Two rows play each game, the first against the second. How much does the first row win by? 15 is about a draw, 30 a big win and 0 a big loss. Wins can go round in a circle: one row can beat a second, the second a third and the third the first. Each row has two weighted sums of its numbers, A and B, taken from their middle values. A row wins by its A times the other's B, less its B times the other's A.
[  6  14 -12  14 -23  27  14 -17   7  11  -8  11 -10   7  17   5 -16]
[ 43   2 -31  34 -40   1  53 -16 -54 -36  33 -72  78 -63 -71   5  65] 25
[-15  -3   8  -3  17  -9   0  15  -2 -15  17  -8   9  -8 -11  -4   4]
[-10  -8   7  -6   0   5  -4   9   0  -8   1  -1   0  -6  -2  -2   0] 15
[ 15  -2 -32  26 -29  -6  39 -21  -5  -1   0 -14  17  -5 -10   8   7]
[ -6  -4  14  -5  14 -16   3  14 -16 -24  18 -24  21 -22 -27  -4  24] 20
[ 30   4 -25  28 -43   2  55 -25 -53 -45  36 -78  79 -73 -75   6  69]
[-10   7   7 -14   4  21  -7  -2  13  16 -10  17 -20  15  21   1 -23] 8
[-39  -9  44 -40  39   3 -40  34   9 -21  25  -3  -6  -8  -5 -14   4]
[-41  -5  41 -35  39  -2 -36  26   2 -12  17   0  -9   0  -6 -12   4] 14
[-37  -7  46 -45  36   3 -34  35  -5 -18  23  -9   1 -13  -9 -10  11]
[ 11   9  14 -19 -10  41 -18 -10   9  -5  10  -1  -5  -3   8  -2   7] 18
[  9  -6  -9  26  33 -61   4   6  23  14 -29  27 -23  43  23   5 -26]
[  6  -7 -12  13  12 -37   4  -2  10   6 -17  17 -14  23  20  -5  -8] 20
[  7  -9 -29  35  16 -59  22   0  13  17 -38  27 -24  44  27   7 -29]
[-16  -3  31 -27  18  15 -37  15   5  -6  18  -2  -3  -3  -3  -3  -4] 17
[ -9  13  15 -23   2  23 -13   5  13   5  -4   8 -12   5  12  -5  -3]
[-21   4  38 -38  24   7 -38  19  -2 -14  25  -8   7 -16 -11  -5  17] 15
[-10  -6  12  -4  13 -13   1  16 -15 -15  14 -16  18 -18 -20  -3  22]
[-20   0  25 -20  25  -3 -22  25   4 -10  18  -1  -2  -6  -3 -12   7] 16
[ 24 -10 -17  28   8 -45   7 -12   9  16 -23  18 -17  33  18  -3 -21]
[ 14   0 -24  31 -20  -4  35 -18 -11  -1  -7 -12  12 -10 -13   6   6] 11
[-8 -3 16 -8 10 -2 -7 15  2  1  8  0 -3 -3 -1 -2  1]
[-14   5  13 -16   0  31 -20   4  14  13  -9  22 -23  12  23  -6 -14] 17
[ 12  -7  -4   5 -18   2  17   2 -37 -31  35 -55  51 -51 -54   3  46]
[ 28  -6 -47  55 -38 -22  53 -21 -18  -5  -2 -24  32 -15 -29   7  25] 15
[ -4  15  15 -11  -4  28 -17  -6  17   2  -3  14 -15  10  21  -2 -10]
[ 43  -8 -55  57 -38 -22  62 -29 -23  -3   4 -31  39 -21 -32   7  33] 22
[-30  -7  42 -36  34   3 -36  34   4 -18  20   0  -2  -6  -6 -14  -1]
[-36  -2  48 -47  39   6 -46  24  -1 -14  27  -1  -5  -8  -7  -8  -1] 15
[-32   0  45 -49  37  10 -42  21   7 -18  15  -2  -5  -7  -1 -19   1]
[-17  -4  10  -7  10  -6 -11  15   8   1   0   2  -7   4   1  -2  -1] 15
[-30   3  10 -23  -4  52  -9   3  37  40 -28  55 -56  37  54  -5 -48]
[  0  11  13 -24  -4  27 -24  -8  13  -2   5   9 -13   2  12   0 -14] 11
[ 24  -5 -50  50 -37 -12  62 -22 -22  -8   7 -25  32 -22 -31  16  20]
[-27  -4  41 -44  29   8 -37  21  -4 -18  16  -2   2 -10  -5  -7   8] 14
[-29  -9  48 -44  40  -3 -45  34  -1 -21  25  -2  -3  -3  -6 -20   9]
[-17   6  30 -36  21   5 -28  10  -4  -8  22  -2   3  -6  -9 -12   0] 15
[ 18   2 -13  13 -20  21  11 -19   3  19  -4   8  -6   4  10  12  -7]
[ 38  -7 -69  66 -57 -15  78 -30 -26   4   2 -37  41 -24 -32  10  24] 19
[ -9   4   8 -16   1  20 -13   3  17   5  -2  16 -19   8  18  -1 -15]
[ -2  10   9 -16  -5  27 -16  -4  14   6  -5  19 -22  11  19  -1 -15] 13
[-45 -10  47 -40  37  12 -44  30   7  -8  24   7 -14  -5   4 -18  -1]
[-24   1  28 -21  20   8 -18  12   5  -6   6  -2   0  -8   0  -7   3] 16
[ 18  13 -25  16 -23  15  15 -31   5  14 -18  11 -10  15  20   4 -11]
[ -8  -7  12  -5  11 -12  -4   6 -19 -22  22 -19  20 -14 -19  -2  10] 19
[  2 -12 -20  26  19 -53   2   6  18  24 -38  30 -27  40  29   4 -33]
[ 77  39 -33  19 -94  85  33 -64 -34 -16  21 -60  58 -64 -42  19  63] 12
[ -9 -14  -4  10  34 -53 -12  13  15  15 -28  29 -25  39  23  -1 -21]
[-34  -3  47 -43  37  -1 -37  28   8 -17  13  -1  -4  -3  -4 -15  -5] 22
[-29  -7 -14  20  36 -42 -12   6  64  59 -70  98 -95  97  96   6 -92]
[-26  -2  10 -14  13   7   5  21  -3  13   8  15 -15   7  10  -7 -15] 18
[-15  -2  18 -19  15 -10 -12  17   5  -1  12  -1   0   1  -2  -7  -6]
[  5 -10   8  -3   4 -11  -2  12 -20 -22  14 -22  21 -19 -24  -2  13] 17
[-12   4  33 -28  21  12 -34  10   1 -21  23 -13   8 -17 -11  -9   9]
[-32   0  47 -51  37  10 -52  32   5 -17  16   1  -4  -8  -7 -14  -4] 14
[ 41  10 -18  13 -56  34  40 -29 -54 -51  53 -82  83 -79 -81   2  79]
[  3   0   7 -12  -2  -2   3  11 -23 -27  29 -25  24 -26 -29  -2  28] 17
[  1  -9  -7  11  22 -48  -7   7  20  18 -27  26 -24  39  28   2 -30]
[-10   9  15 -19  -4  23 -20  -3  15   6  -2   8 -14   4  14  -6  -2] 19
[ -1   4  11 -17   1  21 -13  -5  16   8  -7  12 -14   6  16   1 -17]
[-15  -4  30 -23  15  15 -28  14   4 -11  19  -2  -2  -6  -5 -13   7] 10
[  0 -15 -14  20  27 -57   4  11  23  22 -25  26 -21  41  25   0 -24]
[ -3   9  19 -17   9  16 -24   6   1  -6   8   7  -5   2   4  -3  -4] 17
[ -9  -6  12 -10  11  -8  -4  18 -20 -22  24 -16  15 -15 -22  -7   9]
[ 32  -3 -37  37  -1 -49  23 -21  17  28 -35  21 -16  37  22  13 -22] 13
[-25   4  46 -46  34   8 -50  20   5 -13  23  -6  -2  -8  -3  -8   4]
[-23   2 -17  14   7  11  15  -1  38  56 -39  71 -68  59  65   5 -69] 18
[ 18 -12 -46  61   7 -75  32  -3  17  29 -54  31 -23  48  32   8 -27]
[-18   7   5 -11   1  27 -13   5  19  19 -17  30 -30  17  27   6 -24] 13
[-29  -8  -1  -3   9  -2  14   8   5  15  -2  22 -21  14  18   4 -21]
[  90   35  -44   30 -107   85   59  -70  -70  -43   64 -108  112 -116  -99   19   97] 11
[  1  -7  -3  12  28 -48  -6  16  21  19 -36  35 -30  41  36   1 -34]
[ -2 -10  -6  17  35 -59   1  14  24  22 -33  33 -31  43  33  -6 -31] 13
[ 26   8  20 -16 -34  45   1 -11 -32 -51  57 -65  64 -72 -66   0  60]
[  0  -8  -1   2  -7  -7  11  -6 -20 -15  22 -30  32 -25 -34   1  26] 15
[ 19   8 -22  16 -19  13  13 -13   5  20 -19  16 -11  16  16   9 -13]
[ 37  22 -21   8 -48  52  22 -38 -15   0  13 -23  19 -29 -14  11  22] 10
[ -7  -1  17  -7  13 -15 -13  14 -16 -23  23 -20  17 -19 -23  -1  18]
[-28  -2  50 -49  37   6 -43  33  -4 -24  23  -3  -1 -10  -3 -15   0] 21
[ 36 -13 -70  76 -10 -75  58 -29  18  47 -58  38 -27  57  35  10 -36]
[ 55  19 -24  17 -68  39  35 -38 -51 -48  51 -90  92 -85 -87  12  80] 5
[-17 -16 -23  26  29 -38   4  14  47  55 -68  79 -77  84  80   3 -79]
[  0 -14  -7  12  -5 -13  15   2 -14  -6   6 -13  12  -9 -21   6  17] 12
[ 73  26 -85  74 -96  32  81 -68  -5  23 -36 -12  19 -11   1  28   5]
[ -1  -9  -7   2   4 -15   6   4  -3  -7  -1  -5   6  -4  -8   0  10] 16
[-11   2   1 -11  -4  17 -13   1  16  15  -6  23 -20  13  25   1 -12]
[  6   0 -15  15 -16   7  22  -9 -13 -11  15 -22  21 -22 -21   0  23] 21
[  6   8 -16  14 -22  17  13 -17  11  23 -16  15 -16  13  15   5 -20]
[  5 -15 -19  35  20 -57   7  -2  21  11 -34  22 -20  39  23   2 -21] 15
[  4  16   6 -21 -20  42 -12 -15  12   2   1   4  -8   1  12   3  -4]
[-18  -4  22 -22  21  -1 -23  24   0  -4   4   3  -5  -3   3  -4  -7] 12
[  1  -4  -3  17  30 -52 -11  17  25  13 -28  32 -30  40  31  -2 -29]
[-26  -3  46 -45  35  -1 -42  31  -7 -29  20 -10   2 -10 -15 -13   2] 18
[-28  -7  52 -46  33   6 -46  30   0 -21  25  -1  -4  -5  -3 -17   1]
[ -7  -9 -10  20  28 -60   0  12  18  23 -36  32 -28  47  34  -2 -26] 6
[ 33   5 -29  22 -29  12  26 -28   9  18 -18  16  -9  13  18   6 -16]
[-10   5  22 -26   2  14 -21   8  -3 -15  24 -12   9 -18 -16  -2  16] 16
[ 11  -3  -5   7  -1 -17   7  -3  -1   3  -6  -4   4  -1  -2  -1   0]
[ -9   7  12 -20  -5  28 -18   2  13  13 -10  15 -17   7  21   4 -18] 17
[ 11 -10 -26  24 -12 -23  35  -6 -18  -6   3 -16  18  -8 -19   6  15]
[-34  -4  41 -46  31   7 -47  24  -2 -17  15  -1  -3  -6  -8  -6   8] 16
[-36  -8  39 -41  28   8 -33  23   0 -10  22   0  -2  -8  -6 -11   6]
[  0  -2  24 -24   9   9 -27   6   0 -16   8  -3   2  -4  -4  -2   9] 14
[ 54   1 -79  79 -78  -1  90 -49 -25  13 -22 -23  34 -19 -23  18  21]
[-32  -4  50 -50  37   6 -48  32   2 -17  25  -2  -3  -7  -3 -11   1] 16
[  9  -6 -23  23 -12 -15  33  -6 -23 -12   6 -31  33 -23 -30   0  29]
[ 24  20  -3  -1 -44  57   5 -35  -6   1  15 -16  14 -25  -8   0  14] 4
[  8  -1  -4   2  -9  10   5 -11  -9   3  -4  -6   3  -7  -5   0   4]
[ -5  11   6 -12   2  17  -7   2  10   9  -1  11 -14   9   9  -1 -14] 15
[-38  -9  51 -52  39   4 -48  31   0 -21  18  -4  -5  -8  -3 -13   8]
[ 28  10  -3  -6 -42  44  21 -20 -53 -45  53 -79  76 -80 -79  -1  65] 18
[  5   0   3 -12  -9  25   0  -7   9  10  -5  12 -12   7  13  -2  -4]
[  7   3  -6  12 -14   3  18  -7 -11  -6  11 -16  17 -17 -16  -3  18] 17
[-37  -9  44 -38  31   7 -44  34  -4 -12  22  -2  -3  -6  -6  -8  10]
[  0  -6 -16  24  26 -62   5   8  24  18 -31  35 -26  47  33  -6 -26] 16
[-10  -8  -9  14  35 -63   2   7  16  17 -23  28 -24  40  27  -7 -33]
[  3   5  -7   1 -16  28   2 -15   8  20  -9  14 -13   4  18  -1 -15] 13
[ 11   9   3 -14 -16  35  -2 -17   8  -1  -2   7  -5  -3  11   4  -7]
[-13   5  16 -21   4  17  -7   8   2  -4  17  -9   4 -11  -9  -5  14] 25
[-22   7  -1 -13  -5  56 -10  -5  54  67 -55  84 -88  66  89  12 -72]
[-16   7  27 -32  16  16 -26   8   6  -3   6   5  -9  -2   1  -1  -4] 14
[ 58  10 -81  79 -67   6  73 -52  -1  36 -37   7   2  12  16  19 -15]
[-32 -17  -2   1  14 -13  11  13   7  10  -7  19 -17  18  13  -3 -14] 17
[ 48  16 -62  57 -67  25  62 -53   5  28 -29   5  -2   5  15  25  -9]
[-16   2  34 -33  24   8 -34  13   7 -14  16   0  -4  -9  -3 -16   7] 2
[-33   0  48 -46  36   1 -41  26  -1 -29  21  -9   4 -10 -14 -17  10]
[ -7   3  16 -28   2  31 -22  -7   9   6  -6  21 -24  11  19  -2 -14] 21
[ -5 -15  -6  17  37 -59  -2  13  20  14 -35  34 -30  41  27   2 -33]
[-36  -2  39 -35  31   4 -41  33  -7 -18  23  -2   0 -10 -10 -18  10] 15
[-27   3  48 -45  35  10 -54  32  -3 -22  19  -4  -2  -6  -2 -17   8]
[ -8 -12  -4   5  13 -26  11  10 -22 -13  11 -18  16 -14 -20  -6  19] 10
[ 60   8 -89  77 -76   8  86 -54   4  40 -48  11  -1  14  19  32 -16]
[ -1 -10   7  -5  10 -15   3   7 -15 -19  16 -22  18 -14 -25  -6  12] 22
[-27   2  30 -33  24   8 -20  19 -10 -11  22  -7   5 -14  -9  -6   7]
[ 10  15   5 -14 -18  34  -3 -11   0   3   6  -7   2 -12  -3  -4  10] 11
[  4  11  -3  -7 -22  41  -5 -20  -1   4  -1  -6   3 -15   0   7   6]
[ -3  -9  -7  19  29 -61  -2   6  11  10 -29  24 -23  39  24   4 -25] 15
[ 12   9   4  -8 -23  42  -6 -14   2   0  -4   6  -6  -2   7  -3  -8]
[-28   5  -1 -15   3  46 -14  -7  60  64 -54  87 -88  68  89   7 -85] 29
[-10  -5   9  -8   6   6 -16   4   5  -4   6  -1  -3  -2   2   2  -5]
[-29  -9  50 -51  36   4 -45  22   7 -13  19   1  -6  -5  -7  -7   1] 14
[ 19  12   2  -9 -35  37  11 -18 -45 -45  48 -62  63 -69 -64   6  64]
[ -7   4   7 -12   1  17 -13   2   6  20 -10  22 -22  12  21  -4 -23] 14
[-10  -5  10  -7  10  -8  -2  15 -12 -19  14 -20  19 -19 -26 -10  12]
[-33  -7  39 -42  37   1 -36  29  -5 -16  15  -5  -2  -8  -9 -18  10] 16
[-11   7  12 -12   4  21 -21   3   8   2  -4  11 -14   5  15  -7 -14]
[  9  13  15 -14 -23  50   0 -11 -12 -17  34 -33  27 -42 -26   1  34] 19
[ -7 -12  -7  10  30 -58 -10  10  18  15 -30  32 -29  45  30  -1 -26]
[  5 -15 -17  24  24 -61  -1  -4  22  25 -31  34 -30  47  30   4 -34] 14
[  80   43  -36   18 -105   94   45  -62  -48  -28   48  -85   84  -93  -67   13   73]
[ -6  -6  15  -8  15  -9 -19   7   3  -3   0   5  -5   6   2  -3  -4] 11
[ -5   0  -1   7  -3   0   6  -1 -15  -3  14 -16  15 -16 -14   2  12]
[ 46  -5 -56  60  -8 -63  45 -19  15  25 -42  16  -7  34  19  13 -10] 18
[-51   3  48 -49  45  22 -51  35  23  17  -6  44 -52  25  37  -9 -32]
[ 14  -7 -28  37  10 -52  21   0  20  22 -33  25 -20  39  27   7 -16] 14
[  3   8  -3   3 -17  25  -4 -14  15  24 -16  19 -20  15  24   1 -11]
[-21   5  33 -39  28   4 -36  17   1  -9  16   6  -8  -1   3 -12  -6] 14
[-26  -8  50 -47  37   1 -53  28   5 -20  24  -7   1 -12 -11 -18   5]
[-31  -6  45 -39  34   1 -37  28  -9 -22  19  -9   4 -11  -8 -11   4] 11
[-19 -15  15 -10  17 -10   2  10 -18 -22  24 -16  18 -16 -22  -2  19]
[ -3  14   9 -20   0  24 -18   1  14   9   0  11 -14   3  11  -6  -4] 12
[ 19  11  -2  -7 -20  38  -8 -12  11  10  -6   4  -7   2  12   0  -6]
[ -3   1   6  -3  -2  -8   7   5 -19 -25  26 -31  30 -29 -34   0  28] 19
[  0 -14  -5  10  32 -51 -14   6  16  21 -34  32 -29  39  28   1 -28]
[ -9 -11   9  -4  16 -12   0   8 -12 -17  21 -24  23 -21 -27 -10  21] 12
[-10   7   5 -17   4  18  -5   6  14   6 -11  21 -20  14  20   1 -21]
[ 17  18  -1 -10 -29  55  -9 -23   1   4   6  -9   6 -19  -5   4   9] 17
[  2  18   6 -11 -14  35  -6  -4   6  18  -8  15 -15   4  21   6 -16]
[-32 -10  46 -40  34   3 -39  26   8 -16  24   3  -6  -2  -6 -18   2] 10
[ -2   0  12  -2   8 -12  -1   8 -11 -20  15 -22  23 -24 -26  -9  15]
[ 51   2 -83  91 -40 -47  76 -35   5  32 -44  15  -2  29  22  18 -11] 10
[-14   0   8  -2   0   1   4   9  -1 -11  15 -12  10 -12 -12   3  13]
[ 50  -7 -97  95 -71 -31 118 -41 -37   6  -3 -38  50 -27 -44  22  39] 18
[-12  -4  11  -2  12 -11   4   7 -14 -15  18 -23  22 -22 -29  -6  23]
[  0 -10  -3   0  -1  -6  10   9 -22 -25  25 -29  29 -25 -35  -3  21] 14
[-29  -7  30 -22  24  -6 -31  26  -3 -17  20  -8   3 -10 -14  -5   8]
[ -1  -1  -1   7  -4  -9   6  -6 -19 -13  23 -25  26 -24 -29  -2  25] 11
[-55   4  54 -61  46  20 -61  40  25  11  -3  36 -46  24  38 -10 -27]
[ -6   6  11 -13   0  24 -20  -5  10   2  -2  15 -18   8  17  -6 -18] 13
[ 38   0 -61  58 -44 -18  63 -37 -15  14 -18 -18  25  -6 -15  20  14]
[-11   3  18 -12  13   1  -5  18  -4 -12  15 -13  12 -16 -12  -4  17] 16
[-10   6   4  -7  -1  18 -11   3  13  12 -12  14 -16  11  18   3 -13]
[ 56  17 -82  67 -75  19  73 -52  -5  28 -33   6   4   9  15  29  -7] 21
[-13  -4  20 -15   6  13  -9   2  -6 -14  23 -15   9 -18 -16  -5  12]
[ -7  11  -3  -8  -8  18  -5  -1   2  15  -7  11 -11   4  10   1 -14] 16
[-15  -5  25 -17  19  -4 -24  22   0 -19  12  -8   6 -10  -6 -11  -1]
[-21  -9  40 -45  35   1 -42  32  -6 -13  23  -3   2  -7  -5  -9   4] 13
[-31   4  48 -52  32  15 -46  27   4 -20  22   1  -6  -7  -2 -12   0]
[ -3   6  14 -12   6   6 -12  11   5  -5   2  -1  -4  -5   0   1   4] 14
[ 35  16 -20   4 -48  45  16 -25 -10   1  11 -21  21 -30 -17  14  24]
[ 37   6 -24  23 -40   7  37 -26 -40 -31  27 -54  57 -48 -51   9  44] 23
[-18  -6  11  -7  17 -24   0  15 -20 -20  17 -18  16 -14 -23  -4  21]
[  4  -1   4   1 -12   0  11  -2 -28 -24  26 -36  36 -32 -36  -4  30] 16
[ 25   0 -29  31 -27   1  23 -17   0  13 -23  15 -11  14  15   8 -14]
[  5  12   8 -13 -10  34 -11  -4   6   2   8   1  -5  -4   7  -5  -3] 17
[-33   3  45 -46  30   9 -36  19  -4 -22  23  -4  -3  -6  -2  -7   5]
[-11 -14   5   5  10 -21   6  20 -13 -20  21 -17  18 -11 -22  -9  12] 13
[ -6  12   9 -18  -4  28 -14  -9   3   2  -4   7 -12   2  14   3 -12]
[ -4  -4  -2  10   1 -14   9   6 -19 -17  21 -31  29 -27 -29  -4  27] 21
[-11   0  35 -38   8  28 -36   8  -2 -28  31 -17  14 -23 -20  -5  15]
[  0   9  10 -20  -3  31 -21   0  15   8  -6  11 -14   1  17  -3 -10] 20
[ 33   1 -46  46 -42   7  43 -27   3  20 -17   5   1   9  10  18 -10]
[ 44  23 -22   4 -62  65  18 -45 -14  -6  10 -33  34 -41 -23  14  37] 5
[ 33  -5 -65  68 -21 -56  50 -29  11  30 -45  14  -6  32  15  15  -8]
[ -1   2   4  -6   2  21  -3   0  20   8  -8  19 -22  12  20   1 -22] 10
[ 16   0  -9   4 -11  -9  10   3 -27 -19  19 -34  35 -27 -33   4  27]
[ 23  -3 -22  24  -6 -33  27 -14 -15  -8  -7 -14  20  -6 -13  -2  18] 17
[ -9 -17  -9  18  31 -60  -2   3  26  14 -34  34 -29  44  34  -5 -29]
[ 14  -9 -13  25  15 -40  12   1  10   3 -14   7  -5  18   4   2  -9] 10
[  1   8  13 -12  -4  22 -22  -1   3   4   0   8 -11   0   9  -5   1]
[ 19   1  -4  10 -20   4  22  -4 -34 -24  26 -49  48 -43 -49   7  47] 13
[  3  -4  -8  16  29 -53  -6   2  23  18 -30  31 -27  43  31   3 -32]
[-45 -20 -18  26  36 -48   7  14  63  73 -68 104 -98 103 100  -3 -95] 15
[ -8  -8   1  11  32 -46  -8  14  15  10 -25  31 -24  41  31  -3 -23]
[-30  -4  48 -50  41  -2 -48  31   0 -27  31  -7   4 -10 -13 -17  14] 19
[ 10   8  -4   1  -8   1   9 -10 -14 -15  12 -14  15 -16 -13   6  13]
[-35 -10  49 -46  33   2 -41  24  -3 -22  25  -8  -1 -13 -10  -7  10] 13
